In the rows, zero is written as 128.
One turn moves each row of this set onto another row. After a few examples, where does it send each row asked below?
z_989: [118 117 107 146 165 108 155  90 162 114 153 110]
z_670: [123 158 106 103 138 148 163 128 179 134 161 138]
z_187: [139 134 125 153 134 135 143 135 183 132 105 140]
z_847: [119 115  94 141 171 111 158  91 155 121 141 119]
z_632: [ 99 130  98 147 164 117 155  93 166 119 141 136]
z_439: [120 113  88 147 167 121 145  96 167 119 150 120]
z_307: [138 131 132 152 132 135 137 136 184 135 104 138]
z_309: [133 144 130 113 132 102 138 152 123 113 174 120]
z_963: [109 101 138 119 130  99 119 106 165 109 139 118]
z_35: [149 127 124 169 144 112 130 145 146 120 117 128]
z_461: [136 148 131 101 130  98 150 147 113 116 162 124]
z_26: [141 145 120  90 123 164 139  95 166 107 127 120]
z_621: [122 160 114  93 141 140 177 120 174 135 146 139]
z_572: [141 143  88 137 153 123 131 118 100  92 138 122]
z_624: [146 125 129 168 140 110 131 146 149 124 119 129]
z_658: [130 153 111  95 120 166 130 109 146 102 112 140]
z_950: [ 93 112 134 121 131 110 121  95 160 105 121 133]
z_171: [115 177 114 103 131 144 164 133 159 125 149 149]
z_626: [142 154 135 104 128 105 142 138 117 106 169 113]
z_58: [159 153 124 145 127 138 141 161 149 129 116 140]
z_616: [138 138 118  84 115 163 123 109 162 110 122 129]
z_511: [162 152 126 142 127 140 137 158 147 127 112 133]
z_851: [162 148 101 119 145 133 140 114 108  95 153 105]
z_951: [108 101 138 114 136  95 134  99 152 110 130 119]
z_927: [163 138  96 114 145 129 140 121 100 101 136 113]
z_178: [160 135  90 122 141 134 122 122 108  93 146 112]
z_740: [121 164 122  96 135 143 172 111 181 127 156 127]
z_887: [137 137 119  82 119 156 143 100 157 114 110 130]
z_671: [116 106 142 122 136 100 130  90 158 103 138 107]
z_465: [119 148 133 120 131  92 133 143 111 101 158 129]

z_963 turns into z_309
z_989 turns into z_851
Now these:
z_171 turns into z_632
z_461 turns into z_621

One turn moves each row of this set onto another row. After a few examples, where does it send each row asked below?
z_396: [ 97 116 106 137 150 145 155 135 120 118 112 111]
z_841: [159 142 121 113 129 157 141 143  77 150 121 158]
z_997: [131 167 103 116 115 143 122 118 122 115 149 127]
z_815: [160 110 129  88 112 144  82 112 116 151 109 142]
z_424: [166 124 121  99 109 141 100 122 114 149 150 132]
z_975: [129 118 102 133 148 123 160 126 113 157 140 123]
z_269: [102 107 136 115 136 119 121 119 137 148  77 115]
z_606: [151 121 134  90 101 140  86 120 128 144 129 124]
z_452: [127  98 102 126 158 125 140 116 109 163  88 144]
z_230: [ 98 106 107 135 152 143 144 128 117 118  88 120]
z_435: [144 130 138 101 126 154 114 133  86 149  74 159]
z_456: [149 147  81 119 137 147 123 106  94 128 122 159]
z_848: [131 137 103 109 134 142  94  99 109 122  74 155]
z_502: [114 155 126 105 109 141  92 109 136 108 102 123]
z_63: [103 107 101 136 157 145 154 132 114 122 102 121]
z_419: [104 125 132 123 124 120 141 131 144 144 131  98]
z_614: [ 91 111 115 133 146 143 148 135 125 115 100 110]
z_499: [140 160 146 108 107 154 134 152 104 135 139 124]
z_520: [171 113 114  97 118 143  97 114 105 154 130 148]
z_529: [123 146 163  98 102 150 108 142 114 133  91 129]

z_997 turns into z_456
z_396 turns into z_63
Now these:
z_815 turns into z_606
z_269 turns into z_419
z_841 turns into z_435

